Each path below is one point turned by a fixed rotation once a step. After each direction that follows a path, write how fast that rotation turns it, in degrees a step (0 if it stays still).
Each turn is a multiple of 5 degrees from 10 to 175, or 0.
Each row of a path follows its step; steps can be skipped.
Rotation 1:
step 0: [ -5  19 -10   7  -5  16 -22  21  -4  29  16 -31   9  13 -12   5 -14   7
  -2  -4  -2 -31   5   0   0  10   5   8  17  -5 -23 -18   3  31  41  15
 -18 -10   2   7  28 -17  -5  10  14   8   2 -15  -9   6   4   1   4  -5
  17]
step 2: [  7  17   0   0   1  11   7  19  27  33 -27 -16 -25   5 -11   9 -22 -11
 -21  11  14   3 -18 -26  -1  -4   9   1 -18 -21  14 -11   9  18  12 -10
 -17  10   6  -7  15   4  20   4  21 -11   3  19  11   8  17   0  11  28
  15]
step 4: [-29  29  18  13 -10 -12   8  18  11  15 -17 -48   1  18 -10  -2  24   3
  -1  -1  34   4   0   6 -10  15  19  23   4   5  -7  19  -8  11   3  -4
  -1 -21   9   2  18   4  -3 -10  -4   5  -3  19  16  18  10   0  11 -14
   6]
step 6: [ -4  -3  -6  22   9  13  19  10   6  18  -6  -6  18  16 -24   2   9 -15
 -31  12  -1  -8  25  28  -8  -4  -3 -10  -8  -7 -15  17   5  23  18 -21
 -15  -4  -8  13  31  -3   7  -8  23  19  -9 -21  29  -3   6  14   4  19
  11]
step 8: [-15  40 -22   3   1  10 -15   0   8  -2  -6 -19  -8 -15 -15   4 -11  30
 -24  28  13   8 -10   0   7   3  18 -11 -10  -5  -9  22  14   7  13  -8
 -14 -21  -5  -7   7  20  11 -24 -12 -24 -14 -18   7  -1  19  -3  -2  22
  17]
step 9: [ -9 -14   1  15   1  24   1   5 -24  19 -22 -16  10   6   3  10   7   0
 -13  32  13 -22   7  22  -8  15   5 -21  11   4   5  -5  -5  21   8 -23
 -22 -36   4  19  10  -7   5  -6  -5  12 -26   7  34   8  22  -1  -6  -2
   6]
step 10: [-10  37 -18   1  -5   0  23  16 -22  28  -5 -19  12   7   0   7  13  15
 -14 -10  -3 -10  -1 -23 -16  -3  21  12 -10 -10 -13   0  25  29   4  19
   0  -8   1  20  28 -12  -5   5 -17   8 -27   3  17 -14  -7  -6 -16   1
  -3]
step 12: [ -7   4  -4  -1  31  29 -13  -3  -1  34 -27  -2 -16  -2   0   0 -16  -5
 -16  24   3 -12   9  -3 -29   2  17  -9  20   4  -4  -7  17  21  15   2
 -35 -15   2  12  10 -11   9 -13   3  12  -6  16   8   9 -11  -6  15  -4
  33]
step 13: [ -2   3 -32  -3   3  23  16  11  -4  18  -2 -18  -1  18   4   3  -6  39
 -24   1  19 -17  -7 -15   1  -1  22  17 -10  10 -11   2   2  21   0  15
  10  -2   1  12  -1  -1 -41   4 -21  -7 -17  -5  27   6   9   2   6   4
  32]
step 15: [-23   0  -7   5  21  12  -6  28   4  26  -4   8   8   8  -3  10 -16   8
   0  -1   5   1   5  -7  -9   7  25  -8  38   9 -17 -23  33  17  26  12
  -8  -3  15  18  22 -21  12   7   7   2  -6   4  16  21  21 -10  14  18
  -5]
Directions:
[-1  3 -3 -3  1  2 -4 -2 -2 -4 -6 -6 -2 -2 -3  7  7 -4  0 -1 -4  0  3 -5
  0 -4 -3  5 -1 -3 -6  8  7 -2  0 -2 -4  0 -6 -8  4 -3  4 -5  0  7  0  6
 -6 -2 -8  4  0  2  3] : 175
[  4   6  -1  -1  -2  -6   4   3  -8  -2   2  -3   3   1  -1  -1   0  -2
   0  -4   9   2   0   0  -2  -4   1   5  -8   6  -2   7  -1   3   2  -2
   3   2   8   2  -1  -3  -7   0  -4  -2  -2   2  -8  -6   0   0   3 -10
   1] : 115
[  2   1   3   2  -2 -10   0   6   7   0   5  -7  -6   0  -3   6   1  -3
   1  -1   1   3  -5   0   2   1  -6   3   2  -1   6   3  -4  -2   5  -9
  -3  -1  -8   7   6   3  -2   4   6  -1   4  -3   0   2   0   4   1  -1
  -3] : 20
[  5  -4   2   2   5   3  -1   1  -5  -1  -5  -2  -7  -4  -3   0   1   1
   2   1   2   1  -3  -4  -1  -4   0 -16  -1  -3   0  -1   0   1  -4 -11
   6   2   1   4  -3  -4  -2   1  -2  -3  -5   3   4   3  -2   5   6   1
   8] : 100
[ -7  -3   8  -9 -11   0  -2   0  -8   1   0  -2  -1  -2   3   5   2   0
   0   3  -1  -1  -3   2  -4   2  -1  -6  -3  -2  -1   3   6   2  -1   0
  -4   3  -1  -1  -2   3  -2   2   7  -4  -8 -11  -3  -2   1  -4   1   0
  -1] : 35
[-3  2 -4 -5  3  1 -1 -1 -1 -1  3 -1 -1 -6 -1 -3 -2 -3 -1 -5 -1  4 -9 -2
  1  0  2  0  0 10  3 -8  9  9  2 -2  8 -8  0 -3  2 -1  1  5  2  3  3 -6
 -2  0 -6 -1 -6  3  3] : 145
[ 4 -6  3  0  2 -2 -1 -4  6  6 -2  5 -5 -3 -2 -6 -8 -5 -1  3  5  7  0 -3
 -6 -4  3  5  0  4 -5  3  0 -2  0  2  0 -2 -8 -3  1  8  2 -3 -3 -5 -5 -4
 -3  2 -5 -4  6 -2  2] : 80
Rotation 2:
step 0: [ -3 -10   9  -3   3  17  -1  -5  16  13  -1  10  10  17   1   3  11 -12
  18 -11  11  -6 -15  24  24  27   8  20   1   2  -1 -15 -26  -3  25   8
 -15  10  -8 -14  22   8  -6  -7  -8 -32   6   2  -7 -34 -16  -9  10  16
 -17]
step 1: [-14  15  18 -18 -25  -9  26  10 -21 -24 -11 -10  -5   5   5  12   9   9
   4   5  14   4   9   6   1  -7  11  29 -25 -19 -11   0 -15  30   6   1
 -14  -7  14  -7  11  -2   5 -18 -20   6  20  -7   2   1 -25 -14   2  23
  -1]
step 2: [  6  27   0  12   6   3   3   3   8  19 -15  23   0  11   3   3   5  10
  -2 -22   1 -14   5 -17  26 -14  15  -3 -14 -31  12   3   3  35 -16 -21
   5  -4  18 -25   4 -17 -20  -2  -2   4   6  15  18  20  -2   2 -25  -7
  -4]
step 3: [ -3 -10   2  20   6 -17 -21  -4 -10  31  -1  21  10  21  12   8 -12 -11
 -19  17  23 -17 -17   1   2   1  10  24  -4  13   7  26   8   5 -17   7
   1 -11  18  -5 -10   3  22  27   8  14  -4  -1  12  -5 -21  -5 -11 -18
 -18]
step 6: [ 10  -3  10  16  26   3 -13 -12  31   4 -10   3  -2 -17 -10   3   2  17
  -2  -2   4   6 -17  -6 -15 -10  16  20   0  -1 -25   2  20  22   2   4
  17  21 -15  -7 -14  -6  -5   2  18  -8   4  20 -21 -22   5  -9  26  -9
  31]
step 9: [-12   8   4   2 -13 -20  13  -5  -5   7 -17   8 -25   0  -1  29   1  -5
  16  -4   9  -3 -18  27 -15 -12   0 -28  12 -19  17  -7  -1  -2   3   1
  -1 -14 -11  -2  -2  28  19 -14  -6  17 -13  19 -27  -1 -12 -29   6 -15
  -5]
step 11: [ -2  13   9 -11  20   1 -25  14  10  -1   6   5 -11  27  29 -25  19 -15
 -19  -2  -9  -4  -7  10  -2   7   7  12   8   8  40   2 -10 -24  -3   9
 -21   6   1  -8  12 -32  16 -30   3   8  -3  -5   9   2   1   2   1   1
   1]
step 12: [ -6  -2  -3  -5   4 -14   7  21   6 -23  11   8  18  -4 -18   4  29 -21
   7  -3  13 -13  20   6  -7 -17  38  -7 -13  -3  -9  14 -15 -28   0  10
 -12   7 -10 -17 -21 -24   2   0   5   9  14  -5   6 -35  -8  -9  -3  -3
  -3]
step 13: [  3   3  17  13  26 -20  23  -4  -9   6  16  16  20  -6   2  -3   0 -22
  16  -6  -1  11 -10 -20 -15   0   3 -11   8 -36   0 -14 -17   9  10 -20
  -4   4 -10 -14  22  -3 -15  24 -11  -7   9 -27  10 -11  -5 -19   0  19
 -13]
step 15: [  7  21   2  12  -4   1  12   2  -1   7 -11   5  31 -19  -1  -8 -15   4
  -7 -14  -1  -5 -16  14   6 -12  -7  -9  -3  40  10  -2 -10  29 -23 -12
 -21  11   8 -34 -25   9  16 -16  -3   8  -9  21   5  -5   7   9  -6  16
 -10]
Directions:
[  1   3  -7   1   1  -6   3   9   3   3   1   4   8   0  -2  -8  -7   2
   3  -2  -1   2  -4   3  -3   2   1   0  -3  -2   1   3   3   2   0   0
  -5  -2  -4   2  -3   2   0   5   2   3  -2 -10   6  -1  -1   6   6  -3
  10] : 40
[ 3  6 -4 -3  4  8 -9  1 -4  0  0  1  9  3  8 -7  0  2  0  1  3 -3  3  6
 -5  2  0 -1  0  4  0 -1  1  1  0  1  4  1  5  5  4  6  9  1  2 -9  4 -2
 -3 -5 -1  2 -3  2 -1] : 100
[  4 -10   0   4   5   2   6   2   0   1  -1  -6   1   0   5   3  -3   1
   3   2   4  -8   1  -2   3   6  -2   3  11   1   2  -2   2   4   2   1
   1   2  -4  -2   6   1   3   9   1   5   7  -3   0  -4  -3  -4   5  -4
  -1] : 110
[-4 -4 -4 -3 -2 -5 -5 -2  5 -2  2 -3  0  0 -2 -5  4  2 -1  5  9 -3 -6  5
  1  2  3  0 -2  4 -3  1 -6  2  3 -6  2 -3 -5 -8 -7  2  6  1  4  1 -7  7
 -6 -5 -6 -2  1 -1  1] : 125
[  5  -3   3  -3   4  -3   4   2  -4   3  -5   2  -4   4  -4  -1  -2   6
  -4   3   5   1   4   3  -6  -2   3   4  -2   1   1   2   1  -2   1   5
   1   6   5   7  -5   0  -1 -10   0   8  -1  -2 -10  -3  -5  -4   7   1
   0] : 135
[-3  3  2  2  3  0  5  2 -3  7  5 -1 -1  0  0  1  9 -1 -8  1  5  2 -3  2
 -6  1  4 -2  5 -7  0 -4  5  6  0 -3  9  2  3  0  1  1 -5  6  2 -1 -2  3
 -3  7 -1  2 -3 -2 10] : 95
